In the data rows, the value 500 means zero.
Some points, each followed by its number:
vec![437, 419, 544, 640, 442, 438, 559, 408, 586, 503, 389, 436, 441, 486, 398, 610, 512, 293, 433, 450, 447, 362, 525,
     415, 476, 527, 596, 471, 603, 493, 372, 450, 450, 389, 469, 485, 583, 503, 559, 501, 558, 558, 504, 454, 590, 568,
     463, 448, 623, 552, 448, 539, 598, 517, 477, 541, 493, 530, 466, 435, 599, 506, 516, 445] 0
vec![340, 394, 530, 700, 458, 582, 463, 258, 656, 639, 434, 622, 338, 519, 381, 755, 532, 296, 516, 421, 464, 509, 580,
     398, 342, 467, 673, 447, 640, 416, 292, 420, 501, 451, 457, 493, 680, 386, 681, 653, 460, 559, 624, 501, 527, 549,
     414, 528, 618, 527, 327, 591, 633, 417, 441, 617, 416, 618, 539, 499, 807, 395, 544, 359] 1
vec![521, 349, 663, 358, 520, 608, 525, 484, 361, 502, 461, 368, 578, 506, 412, 507, 367, 363, 684, 452, 593, 609, 304,
     402, 471, 703, 546, 479, 518, 439, 587, 325, 665, 582, 772, 618, 520, 589, 614, 467, 538, 512, 525, 274, 546, 347,
     374, 713, 294, 608, 396, 368, 608, 403, 622, 725, 624, 637, 534, 616, 602, 534, 496, 220] 2
vec![69, 63, 844, 819, 562, 829, 573, 0, 653, 787, 0, 505, 76, 457, 149, 999, 294, 0, 558, 45, 430, 552, 365,
     317, 347, 744, 820, 596, 817, 324, 221, 218, 509, 566, 915, 228, 759, 362, 860, 634, 522, 653, 689, 421, 812, 217,
     95, 659, 723, 603, 154, 570, 713, 617, 573, 977, 425, 999, 618, 417, 999, 569, 477, 0] 3
vec![579, 692, 488, 483, 566, 268, 573, 713, 521, 333, 526, 242, 744, 592, 832, 356, 521, 701, 543, 544, 637, 561, 265,
     484, 445, 496, 405, 669, 158, 498, 623, 436, 542, 253, 612, 524, 536, 652, 335, 546, 515, 396, 185, 639, 396, 545,
     686, 373, 354, 369, 528, 360, 477, 503, 454, 483, 585, 653, 512, 407, 414, 608, 597, 603] 4
vec![705, 719, 306, 331, 660, 383, 362, 648, 437, 380, 724, 491, 625, 508, 610, 404, 499, 866, 502, 588, 601, 572, 555,
     553, 608, 542, 278, 624, 192, 779, 620, 659, 627, 580, 487, 476, 453, 525, 257, 533, 427, 467, 394, 697, 292, 558,
     731, 445, 298, 316, 539, 365, 423, 502, 523, 297, 627, 363, 570, 536, 211, 447, 557, 642] 5
vec![0, 238, 577, 999, 376, 155, 0, 0, 999, 532, 0, 0, 0, 999, 92, 999, 457, 0, 283, 0, 700, 883, 790,
     0, 0, 428, 999, 894, 999, 257, 0, 0, 185, 0, 999, 0, 999, 653, 922, 999, 304, 610, 0, 220, 460, 554,
     533, 525, 516, 645, 0, 0, 999, 598, 121, 999, 540, 999, 955, 441, 999, 215, 30, 0] 6
vec![428, 449, 597, 545, 549, 673, 333, 300, 426, 538, 430, 540, 365, 575, 160, 638, 374, 410, 460, 444, 560, 490, 679,
     479, 467, 628, 566, 499, 658, 400, 528, 581, 401, 534, 416, 452, 553, 463, 556, 513, 331, 562, 617, 468, 530, 374,
     498, 547, 348, 532, 554, 530, 531, 491, 486, 545, 511, 560, 525, 549, 475, 421, 448, 403] 7
vec![572, 333, 267, 585, 744, 517, 186, 244, 707, 369, 28, 253, 0, 648, 425, 733, 393, 547, 472, 253, 350, 508, 577,
     300, 770, 668, 660, 236, 876, 372, 386, 677, 327, 383, 385, 299, 812, 513, 670, 882, 149, 283, 292, 629, 153, 540,
     632, 815, 335, 516, 432, 377, 570, 695, 266, 580, 640, 563, 535, 440, 488, 259, 28, 745] 8
vec![496, 553, 574, 534, 530, 421, 633, 525, 484, 520, 454, 210, 550, 567, 650, 504, 457, 555, 570, 463, 614, 570, 306,
     400, 358, 582, 605, 643, 264, 434, 501, 390, 580, 350, 742, 412, 576, 589, 509, 583, 614, 504, 309, 530, 437, 498,
     539, 455, 338, 490, 365, 395, 610, 526, 554, 653, 593, 742, 524, 369, 607, 616, 491, 377] 9
vec![499, 610, 571, 592, 493, 404, 548, 528, 428, 503, 548, 204, 579, 657, 753, 465, 570, 568, 588, 360, 587, 508, 414,
     382, 296, 490, 595, 800, 254, 464, 505, 421, 607, 212, 627, 320, 487, 567, 448, 586, 574, 449, 130, 554, 318, 496,
     575, 383, 301, 392, 288, 419, 671, 599, 560, 479, 426, 877, 504, 465, 538, 595, 503, 486] 10
vec![505, 534, 524, 617, 526, 391, 497, 545, 507, 464, 455, 340, 547, 521, 655, 536, 533, 450, 503, 421, 524, 534, 455,
     427, 395, 539, 533, 589, 382, 514, 486, 379, 517, 350, 601, 463, 581, 579, 459, 561, 523, 478, 416, 516, 457, 600,
     508, 501, 458, 456, 362, 399, 562, 561, 469, 583, 495, 632, 500, 492, 630, 487, 524, 419] 11
vec![533, 773, 518, 489, 652, 368, 562, 753, 567, 316, 503, 288, 688, 576, 720, 366, 600, 655, 414, 594, 685, 616, 422,
     480, 443, 512, 430, 737, 168, 515, 485, 554, 567, 256, 529, 534, 599, 632, 405, 528, 655, 568, 429, 649, 314, 578,
     613, 498, 409, 381, 425, 395, 554, 444, 541, 463, 641, 596, 536, 473, 478, 667, 614, 448] 12
vec![491, 476, 537, 545, 521, 509, 467, 492, 475, 538, 509, 478, 510, 501, 517, 503, 471, 514, 528, 468, 528, 507, 495,
     499, 460, 504, 508, 556, 495, 433, 520, 503, 475, 449, 494, 488, 508, 522, 487, 499, 492, 529, 460, 535, 465, 475,
     473, 492, 422, 477, 527, 483, 493, 518, 486, 509, 475, 558, 495, 493, 500, 511, 494, 479] 13
vec![343, 386, 493, 601, 411, 615, 506, 366, 572, 594, 435, 750, 418, 367, 353, 554, 443, 279, 448, 553, 345, 412, 605,
     535, 592, 450, 570, 347, 744, 548, 403, 466, 531, 757, 383, 562, 416, 404, 629, 455, 510, 547, 744, 410, 642, 454,
     396, 599, 722, 545, 532, 646, 496, 464, 527, 479, 482, 356, 473, 571, 546, 438, 515, 525] 14
vec![304, 485, 538, 506, 458, 670, 553, 306, 562, 588, 385, 858, 368, 360, 261, 531, 421, 266, 356, 562, 337, 398, 546,
     635, 563, 450, 639, 338, 775, 422, 424, 539, 493, 740, 363, 606, 520, 285, 655, 467, 480, 513, 834, 468, 682, 405,
     315, 673, 752, 707, 547, 769, 474, 449, 532, 482, 423, 290, 384, 559, 474, 458, 502, 514] 15
vec![258, 495, 574, 654, 418, 457, 575, 344, 644, 594, 325, 603, 326, 575, 372, 607, 485, 232, 441, 380, 420, 500, 489,
     365, 360, 438, 635, 483, 834, 325, 311, 416, 393, 304, 455, 399, 697, 443, 640, 570, 442, 556, 652, 356, 534, 601,
     370, 602, 660, 623, 334, 616, 669, 466, 364, 716, 456, 686, 542, 448, 882, 469, 454, 422] 16
vec![327, 338, 565, 794, 457, 641, 400, 133, 657, 712, 412, 710, 289, 504, 156, 747, 493, 326, 537, 306, 485, 461, 620,
     411, 384, 355, 670, 479, 887, 404, 376, 490, 416, 555, 301, 471, 585, 422, 580, 643, 519, 638, 730, 452, 519, 508,
     279, 447, 730, 553, 539, 667, 567, 476, 442, 495, 408, 437, 554, 564, 650, 357, 466, 485] 17
vec![579, 587, 510, 472, 547, 421, 521, 619, 491, 457, 559, 389, 569, 541, 618, 455, 525, 611, 467, 526, 535, 552, 443,
     477, 477, 524, 468, 609, 335, 489, 584, 501, 506, 379, 539, 499, 499, 573, 417, 480, 542, 507, 408, 582, 416, 529,
     569, 389, 404, 453, 527, 450, 495, 514, 467, 481, 505, 528, 481, 493, 415, 527, 546, 553] 18
vec![534, 548, 447, 450, 487, 467, 535, 677, 468, 466, 591, 504, 581, 549, 512, 407, 621, 633, 490, 663, 486, 470, 515,
     537, 500, 411, 417, 547, 403, 554, 485, 578, 575, 451, 520, 431, 511, 579, 376, 450, 538, 483, 464, 549, 498, 562,
     560, 345, 550, 431, 583, 473, 444, 469, 533, 412, 473, 419, 567, 488, 465, 502, 533, 592] 19
vec![573, 508, 205, 406, 337, 291, 693, 790, 620, 468, 717, 770, 538, 406, 726, 361, 823, 644, 381, 738, 329, 559, 567,
     646, 656, 341, 241, 548, 298, 780, 324, 630, 715, 718, 399, 491, 338, 452, 306, 423, 621, 419, 661, 630, 528, 716,
     584, 289, 890, 344, 543, 524, 450, 411, 442, 240, 494, 121, 559, 502, 476, 479, 651, 867] 20
vec![490, 507, 819, 420, 522, 619, 712, 506, 414, 656, 604, 401, 632, 434, 553, 439, 486, 511, 670, 503, 686, 472, 299,
     627, 297, 623, 508, 658, 217, 396, 597, 296, 628, 469, 810, 585, 286, 618, 510, 454, 709, 637, 609, 522, 654, 407,
     251, 461, 343, 436, 505, 449, 565, 450, 616, 621, 513, 655, 416, 523, 524, 672, 673, 188] 21
vec![432, 526, 462, 570, 482, 449, 505, 473, 530, 490, 479, 550, 486, 513, 473, 532, 534, 458, 387, 500, 444, 563, 554,
     516, 503, 442, 473, 479, 530, 514, 479, 512, 480, 499, 453, 521, 519, 488, 496, 470, 496, 492, 544, 490, 522, 496,
     540, 513, 603, 514, 522, 529, 472, 455, 455, 479, 481, 473, 503, 530, 516, 471, 541, 529] 22
vec![499, 638, 432, 479, 460, 444, 613, 570, 528, 511, 712, 720, 607, 405, 550, 409, 502, 579, 477, 598, 440, 534, 557,
     641, 614, 381, 404, 464, 410, 625, 520, 604, 505, 697, 340, 543, 363, 399, 447, 410, 492, 493, 531, 626, 467, 608,
     571, 452, 616, 470, 632, 620, 472, 542, 534, 303, 514, 315, 492, 505, 354, 494, 544, 677] 23
vec![383, 471, 603, 580, 522, 581, 481, 383, 401, 645, 628, 541, 530, 513, 443, 555, 531, 540, 360, 450, 498, 478, 537,
     693, 376, 428, 518, 644, 465, 464, 530, 358, 484, 506, 416, 483, 463, 444, 546, 452, 410, 501, 433, 611, 518, 439,
     552, 376, 398, 467, 634, 623, 456, 456, 407, 381, 400, 671, 552, 565, 523, 366, 483, 313] 24
vec![412, 440, 526, 512, 478, 559, 554, 476, 520, 536, 472, 641, 454, 438, 393, 512, 469, 363, 524, 498, 475, 418, 506,
     530, 554, 545, 583, 409, 646, 436, 462, 488, 448, 599, 454, 562, 472, 408, 581, 484, 434, 516, 611, 452, 586, 507,
     411, 566, 528, 611, 502, 636, 536, 539, 510, 496, 460, 408, 463, 489, 498, 550, 481, 499] 25
vec![510, 518, 446, 513, 482, 484, 513, 545, 478, 514, 592, 620, 531, 462, 535, 453, 536, 576, 456, 558, 456, 492, 575,
     551, 515, 417, 471, 466, 578, 523, 447, 549, 468, 592, 381, 520, 467, 486, 471, 445, 473, 518, 574, 533, 483, 523,
     502, 442, 566, 482, 624, 561, 464, 506, 415, 434, 406, 390, 478, 488, 461, 464, 518, 621] 26
vec![448, 514, 439, 613, 523, 517, 460, 374, 544, 491, 447, 665, 466, 460, 424, 577, 593, 424, 323, 553, 405, 530, 614,
     595, 534, 454, 482, 412, 573, 608, 438, 560, 500, 644, 374, 523, 514, 354, 490, 469, 457, 497, 618, 515, 562, 526,
     471, 562, 709, 493, 555, 565, 429, 438, 423, 413, 509, 424, 486, 548, 544, 442, 552, 491] 27
vec![496, 479, 422, 568, 486, 564, 499, 441, 515, 582, 522, 647, 460, 482, 409, 521, 524, 480, 503, 509, 434, 480, 631,
     616, 557, 469, 477, 428, 529, 525, 517, 522, 448, 544, 385, 527, 449, 461, 499, 449, 532, 536, 582, 525, 516, 512,
     487, 451, 548, 496, 606, 584, 448, 530, 480, 418, 427, 392, 508, 491, 497, 420, 515, 570] 28
vec![648, 798, 500, 474, 476, 498, 446, 640, 413, 522, 825, 606, 564, 365, 660, 328, 557, 701, 550, 597, 535, 582, 778,
     587, 555, 368, 346, 655, 254, 752, 644, 600, 453, 524, 360, 453, 304, 556, 266, 564, 503, 535, 443, 649, 293, 482,
     590, 430, 408, 266, 492, 362, 468, 573, 403, 362, 444, 410, 556, 406, 326, 425, 558, 672] 29
vec![409, 480, 457, 555, 424, 558, 538, 418, 534, 631, 505, 749, 434, 442, 329, 491, 566, 444, 380, 554, 414, 412, 695,
     574, 568, 392, 482, 323, 697, 481, 462, 569, 424, 634, 234, 546, 402, 388, 527, 418, 454, 532, 686, 432, 596, 555,
     466, 465, 756, 527, 613, 661, 442, 469, 451, 376, 350, 258, 432, 515, 488, 465, 457, 636] 30
vec![415, 551, 482, 567, 458, 567, 486, 441, 493, 556, 550, 691, 461, 470, 424, 492, 529, 468, 465, 490, 445, 469, 591,
     582, 545, 384, 444, 469, 594, 583, 492, 533, 455, 541, 356, 511, 440, 484, 503, 472, 532, 500, 585, 512, 534, 526,
     462, 467, 639, 545, 601, 589, 453, 459, 486, 403, 435, 372, 558, 459, 488, 464, 478, 552] 31
vec![549, 537, 392, 448, 534, 424, 396, 492, 566, 440, 431, 434, 355, 547, 548, 538, 511, 562, 460, 445, 472, 499, 559,
     538, 579, 510, 452, 469, 552, 498, 442, 604, 399, 399, 458, 440, 540, 567, 448, 594, 411, 457, 375, 679, 429, 515,
     606, 522, 467, 449, 600, 491, 540, 579, 377, 436, 538, 497, 538, 496, 424, 443, 475, 684] 32
vec![527, 517, 512, 501, 512, 510, 510, 543, 474, 528, 554, 498, 533, 462, 549, 455, 497, 554, 532, 504, 534, 524, 506,
     525, 484, 476, 484, 564, 422, 472, 556, 484, 517, 476, 502, 506, 489, 499, 474, 478, 511, 504, 462, 537, 490, 503,
     509, 457, 427, 466, 521, 499, 470, 499, 524, 473, 492, 495, 485, 471, 445, 529, 544, 507] 33
vec![414, 485, 489, 580, 510, 435, 434, 380, 575, 447, 309, 268, 393, 620, 478, 651, 500, 402, 403, 413, 512, 603, 525,
     348, 379, 524, 590, 531, 588, 468, 322, 415, 533, 385, 584, 420, 672, 518, 507, 579, 465, 463, 398, 512, 470, 509,
     549, 536, 542, 474, 332, 385, 615, 475, 434, 621, 534, 720, 535, 491, 722, 443, 400, 314] 34
vec![557, 537, 513, 608, 490, 448, 508, 622, 548, 477, 464, 334, 515, 631, 543, 517, 639, 554, 557, 539, 538, 439, 483,
     463, 404, 491, 507, 552, 333, 497, 457, 459, 506, 376, 539, 360, 518, 688, 406, 575, 585, 436, 386, 497, 466, 545,
     525, 372, 479, 376, 442, 437, 483, 560, 473, 532, 515, 600, 520, 459, 564, 542, 499, 480] 35
vec![328, 370, 518, 647, 463, 542, 497, 326, 564, 544, 379, 685, 382, 475, 323, 634, 518, 249, 441, 441, 381, 426, 644,
     419, 515, 483, 655, 404, 815, 450, 331, 489, 435, 585, 365, 482, 531, 377, 591, 438, 419, 555, 709, 345, 591, 490,
     430, 525, 673, 541, 429, 616, 556, 487, 502, 573, 402, 496, 487, 516, 688, 397, 460, 481] 36
vec![524, 877, 720, 550, 702, 208, 575, 740, 309, 381, 627, 0, 905, 759, 778, 472, 534, 622, 594, 482, 864, 726, 167,
     468, 163, 549, 357, 870, 0, 300, 498, 229, 523, 0, 789, 420, 610, 925, 458, 471, 605, 434, 0, 891, 302, 549,
     695, 373, 3, 318, 395, 229, 625, 531, 455, 619, 337, 999, 383, 335, 574, 700, 475, 122] 37
vec![560, 558, 379, 293, 460, 493, 447, 610, 437, 370, 678, 781, 578, 457, 337, 379, 546, 608, 488, 711, 461, 353, 621,
     635, 774, 521, 381, 388, 674, 638, 524, 670, 546, 735, 146, 581, 388, 497, 487, 417, 333, 446, 708, 445, 574, 563,
     639, 428, 626, 537, 638, 656, 396, 419, 544, 257, 477, 76, 403, 554, 191, 512, 466, 809] 38
vec![374, 423, 585, 594, 471, 588, 485, 368, 486, 565, 486, 642, 449, 464, 372, 549, 444, 367, 439, 404, 462, 498, 579,
     505, 490, 468, 603, 421, 661, 403, 464, 532, 387, 486, 389, 469, 571, 391, 606, 449, 456, 544, 608, 480, 565, 470,
     425, 533, 527, 599, 520, 609, 469, 540, 477, 537, 364, 473, 440, 474, 545, 486, 472, 441] 39
vec![404, 204, 975, 298, 343, 951, 759, 280, 288, 818, 601, 938, 537, 126, 77, 413, 375, 249, 853, 424, 617, 276, 364,
     566, 422, 682, 646, 292, 809, 177, 555, 382, 541, 887, 630, 617, 142, 335, 904, 242, 684, 738, 999, 188, 974, 309,
     0, 558, 580, 728, 588, 734, 604, 505, 750, 578, 373, 452, 348, 634, 512, 699, 761, 193] 40
vec![925, 199, 442, 122, 467, 574, 347, 582, 306, 298, 321, 133, 525, 711, 581, 395, 294, 718, 833, 540, 355, 618, 89,
     311, 647, 882, 333, 362, 607, 532, 724, 658, 858, 542, 837, 372, 535, 693, 553, 472, 389, 170, 207, 85, 299, 376,
     488, 871, 274, 617, 528, 95, 444, 452, 790, 773, 999, 568, 684, 646, 383, 383, 51, 680] 41
vec![221, 354, 443, 626, 392, 647, 523, 186, 608, 767, 368, 869, 292, 454, 185, 641, 515, 338, 422, 392, 353, 415, 756,
     461, 542, 474, 587, 261, 994, 363, 373, 566, 369, 643, 214, 594, 515, 323, 662, 362, 403, 606, 807, 394, 608, 480,
     357, 448, 720, 606, 608, 768, 547, 495, 387, 489, 314, 322, 474, 489, 647, 435, 486, 481] 42
vec![603, 551, 241, 380, 575, 581, 437, 624, 431, 402, 806, 975, 581, 400, 307, 429, 569, 621, 461, 660, 387, 469, 852,
     652, 799, 425, 210, 294, 632, 794, 585, 797, 575, 960, 171, 632, 435, 342, 409, 411, 355, 430, 811, 495, 463, 521,
     686, 477, 617, 571, 714, 629, 264, 456, 517, 116, 451, 0, 430, 590, 179, 359, 443, 798] 43
vec![438, 591, 556, 473, 442, 688, 699, 500, 447, 646, 709, 992, 557, 285, 466, 356, 476, 472, 433, 534, 520, 471, 541,
     829, 512, 405, 452, 450, 342, 595, 597, 499, 501, 868, 480, 703, 208, 291, 526, 396, 633, 633, 816, 584, 661, 417,
     335, 426, 737, 525, 679, 808, 410, 457, 544, 232, 411, 226, 317, 488, 259, 674, 719, 486] 44
Which three points above are nearest to each new point by angle, seen from the average point of the numbered points? Their numbers follow each, smallest number first.
vec![649, 572, 400, 424, 567, 452, 450, 649, 481, 416, 689, 475, 553, 487, 604, 433, 558, 696, 585, 593, 532, 467, 549,
     569, 537, 486, 330, 601, 336, 618, 584, 550, 552, 525, 445, 489, 440, 596, 344, 507, 529, 463, 424, 571, 378, 544,
     618, 391, 396, 372, 539, 397, 409, 504, 525, 366, 540, 381, 544, 513, 351, 461, 471, 594] --> 5 19 29
vec![381, 540, 454, 413, 439, 549, 628, 671, 624, 473, 724, 438, 534, 449, 527, 355, 696, 535, 427, 619, 526, 519, 521,
     566, 380, 387, 582, 515, 534, 407, 563, 505, 520, 250, 430, 512, 565, 552, 515, 479, 603, 493, 393, 621, 487, 696,
     662, 252, 574, 391, 495, 576, 583, 501, 545, 447, 362, 472, 424, 472, 540, 489, 491, 382] --> 12 18 19
vec![268, 666, 753, 555, 234, 600, 591, 558, 405, 610, 528, 522, 507, 555, 561, 529, 337, 366, 485, 340, 546, 754, 403,
     616, 473, 349, 442, 442, 369, 512, 666, 403, 467, 363, 604, 533, 419, 561, 570, 337, 626, 524, 348, 600, 724, 414,
     516, 554, 458, 555, 777, 430, 632, 325, 492, 529, 505, 732, 496, 394, 556, 558, 582, 503] --> 9 21 37
vec![458, 481, 604, 544, 511, 505, 501, 471, 488, 491, 448, 369, 510, 531, 517, 528, 429, 460, 496, 441, 551, 531, 417,
     473, 422, 530, 560, 538, 437, 435, 572, 444, 500, 423, 592, 494, 560, 484, 547, 518, 530, 520, 427, 500, 526, 436,
     449, 462, 425, 551, 453, 500, 506, 486, 526, 559, 513, 595, 458, 461, 510, 560, 535, 405] --> 9 10 37
vec![453, 543, 414, 495, 470, 548, 530, 500, 562, 501, 500, 701, 458, 503, 400, 520, 562, 447, 385, 567, 410, 438, 604,
     589, 522, 389, 504, 399, 610, 606, 364, 522, 453, 598, 379, 533, 445, 471, 528, 418, 507, 496, 617, 519, 572, 556,
     489, 522, 729, 586, 502, 608, 460, 516, 452, 388, 409, 372, 460, 476, 487, 499, 488, 491] --> 27 30 31
vec![618, 428, 419, 382, 582, 554, 417, 445, 429, 406, 420, 408, 458, 511, 455, 487, 357, 561, 564, 425, 486, 458, 432,
     428, 644, 638, 474, 375, 547, 462, 648, 597, 463, 493, 470, 569, 559, 490, 589, 542, 367, 409, 383, 425, 383, 414,
     553, 656, 304, 603, 530, 439, 457, 543, 528, 522, 602, 415, 480, 509, 375, 439, 291, 603] --> 8 32 41
vec![695, 847, 541, 431, 576, 481, 772, 854, 402, 673, 940, 652, 709, 274, 939, 142, 573, 861, 582, 754, 580, 549, 439,
     897, 486, 302, 327, 667, 0, 579, 814, 577, 543, 513, 594, 593, 172, 561, 278, 375, 669, 489, 472, 791, 449, 531,
     411, 249, 464, 237, 805, 647, 293, 500, 560, 165, 420, 260, 391, 432, 93, 668, 849, 771] --> 23 29 33
vec![461, 558, 364, 552, 426, 454, 492, 606, 597, 429, 532, 683, 478, 490, 486, 472, 646, 437, 446, 682, 379, 396, 598,
     537, 620, 317, 439, 390, 555, 689, 353, 553, 557, 647, 337, 488, 406, 495, 450, 530, 491, 471, 624, 459, 545, 602,
     546, 423, 777, 491, 535, 545, 487, 449, 486, 354, 481, 236, 548, 530, 494, 448, 488, 731] --> 20 38 43
vec![527, 487, 535, 595, 494, 396, 617, 534, 622, 537, 380, 377, 494, 574, 632, 485, 450, 460, 467, 585, 592, 621, 376,
     418, 388, 595, 650, 607, 342, 463, 415, 466, 570, 469, 731, 410, 551, 514, 479, 633, 625, 495, 450, 509, 466, 534,
     451, 498, 595, 478, 297, 514, 553, 459, 542, 640, 711, 704, 506, 425, 650, 542, 501, 418] --> 9 10 11
vec![710, 734, 410, 263, 608, 376, 447, 813, 376, 242, 726, 177, 736, 546, 624, 361, 517, 787, 553, 637, 625, 485, 358,
     406, 592, 493, 293, 659, 224, 480, 780, 583, 484, 222, 492, 509, 651, 681, 342, 421, 468, 421, 270, 629, 349, 558,
     773, 332, 140, 462, 504, 324, 401, 567, 475, 338, 508, 415, 505, 484, 248, 604, 544, 640] --> 4 18 33
vec![563, 687, 289, 352, 574, 462, 574, 563, 567, 513, 646, 754, 656, 508, 590, 370, 632, 814, 343, 576, 514, 461, 407,
     661, 605, 186, 326, 490, 347, 699, 534, 641, 494, 542, 396, 561, 434, 347, 354, 416, 475, 458, 389, 751, 484, 628,
     602, 312, 770, 571, 591, 763, 362, 380, 447, 167, 509, 225, 378, 428, 125, 758, 554, 666] --> 20 23 26
vec![484, 533, 455, 631, 566, 600, 399, 440, 543, 559, 501, 601, 475, 425, 422, 547, 461, 477, 502, 464, 486, 537, 565,
     493, 502, 454, 530, 435, 474, 479, 640, 509, 408, 599, 341, 538, 543, 432, 473, 508, 471, 555, 538, 540, 426, 448,
     457, 476, 463, 458, 565, 551, 400, 515, 386, 445, 427, 371, 441, 521, 468, 403, 510, 570] --> 26 28 43
vec![871, 486, 193, 283, 660, 559, 234, 540, 479, 307, 472, 499, 358, 516, 500, 380, 414, 834, 498, 523, 399, 352, 657,
     566, 950, 615, 296, 235, 523, 589, 730, 908, 373, 550, 180, 529, 479, 443, 508, 647, 232, 298, 320, 556, 229, 492,
     738, 614, 227, 471, 709, 501, 292, 639, 415, 304, 634, 129, 448, 561, 1, 384, 166, 998] --> 32 38 43
vec![434, 471, 521, 597, 532, 533, 446, 418, 514, 530, 547, 528, 487, 468, 470, 529, 483, 486, 493, 488, 530, 505, 556,
     526, 474, 527, 542, 461, 571, 456, 547, 522, 438, 465, 418, 530, 537, 464, 586, 504, 451, 531, 519, 515, 477, 529,
     475, 467, 468, 531, 460, 533, 482, 509, 436, 514, 429, 528, 444, 502, 519, 459, 540, 443] --> 7 24 39
vec![428, 566, 494, 564, 509, 513, 507, 455, 525, 502, 462, 669, 465, 479, 475, 533, 453, 470, 405, 495, 446, 487, 526,
     521, 531, 446, 465, 411, 591, 443, 441, 537, 441, 542, 356, 517, 485, 460, 571, 490, 440, 516, 584, 531, 547, 575,
     492, 553, 603, 596, 575, 623, 492, 505, 510, 431, 463, 378, 490, 496, 518, 454, 500, 563] --> 15 30 31
vec![577, 638, 495, 469, 508, 481, 608, 707, 488, 523, 655, 570, 640, 400, 673, 311, 564, 658, 518, 630, 511, 504, 471,
     672, 506, 414, 372, 577, 239, 576, 592, 536, 546, 588, 524, 571, 315, 510, 402, 445, 606, 514, 475, 640, 520, 512,
     487, 400, 508, 396, 648, 552, 368, 501, 564, 356, 465, 405, 427, 466, 332, 572, 627, 621] --> 19 23 33
vec![397, 578, 305, 579, 440, 495, 512, 509, 543, 366, 562, 689, 474, 459, 424, 524, 549, 485, 401, 485, 370, 522, 670,
     431, 613, 424, 459, 380, 493, 546, 529, 482, 453, 689, 295, 528, 648, 351, 505, 416, 499, 479, 634, 481, 542, 511,
     585, 517, 611, 606, 498, 629, 412, 432, 423, 381, 433, 217, 370, 483, 459, 458, 644, 666] --> 22 30 43
vec![520, 428, 223, 519, 516, 354, 282, 333, 717, 354, 91, 432, 4, 663, 467, 654, 564, 427, 334, 333, 243, 341, 671,
     401, 711, 477, 532, 209, 837, 533, 262, 634, 292, 335, 389, 338, 647, 545, 554, 688, 255, 300, 377, 468, 407, 542,
     671, 646, 626, 559, 489, 522, 597, 652, 268, 532, 534, 429, 574, 490, 553, 331, 277, 782] --> 6 8 32
vec![60, 309, 197, 700, 240, 817, 667, 63, 825, 772, 206, 584, 0, 630, 288, 895, 704, 332, 163, 300, 282, 570, 699,
     659, 514, 256, 788, 673, 905, 672, 118, 265, 570, 553, 551, 228, 701, 315, 677, 393, 615, 535, 624, 453, 690, 630,
     419, 329, 999, 615, 97, 999, 693, 403, 426, 662, 333, 672, 687, 486, 991, 524, 532, 436] --> 1 16 36
vec![605, 640, 573, 497, 489, 401, 675, 696, 437, 565, 684, 432, 614, 458, 741, 308, 543, 557, 598, 617, 620, 580, 432,
     563, 448, 331, 555, 690, 214, 364, 661, 464, 516, 346, 621, 540, 433, 600, 387, 508, 587, 460, 375, 577, 385, 473,
     408, 430, 446, 403, 493, 509, 522, 485, 511, 506, 451, 546, 582, 356, 454, 704, 598, 525] --> 4 18 33
vec![752, 324, 432, 224, 559, 640, 315, 552, 338, 406, 495, 606, 571, 425, 413, 385, 358, 520, 670, 501, 438, 566, 363,
     484, 765, 678, 272, 224, 699, 543, 773, 601, 576, 804, 465, 683, 391, 475, 588, 412, 346, 351, 460, 202, 459, 389,
     469, 823, 340, 664, 645, 463, 368, 371, 607, 545, 704, 206, 484, 678, 252, 381, 296, 670] --> 38 41 43
vec![584, 571, 999, 307, 320, 799, 999, 755, 303, 927, 799, 176, 811, 463, 667, 0, 672, 462, 999, 764, 999, 458, 0,
     491, 0, 559, 897, 918, 0, 203, 447, 0, 830, 566, 999, 593, 87, 990, 494, 412, 999, 914, 982, 436, 863, 304,
     0, 291, 416, 403, 291, 537, 880, 445, 999, 790, 561, 999, 286, 144, 598, 999, 993, 0] --> 2 9 21
vec![610, 112, 671, 155, 343, 558, 626, 435, 342, 236, 235, 135, 612, 626, 426, 497, 267, 327, 818, 295, 693, 710, 14,
     47, 458, 903, 600, 300, 699, 347, 423, 242, 827, 654, 999, 509, 695, 601, 695, 376, 449, 336, 407, 0, 596, 308,
     353, 845, 296, 787, 192, 174, 721, 313, 828, 977, 855, 713, 477, 646, 732, 634, 264, 72] --> 2 9 41
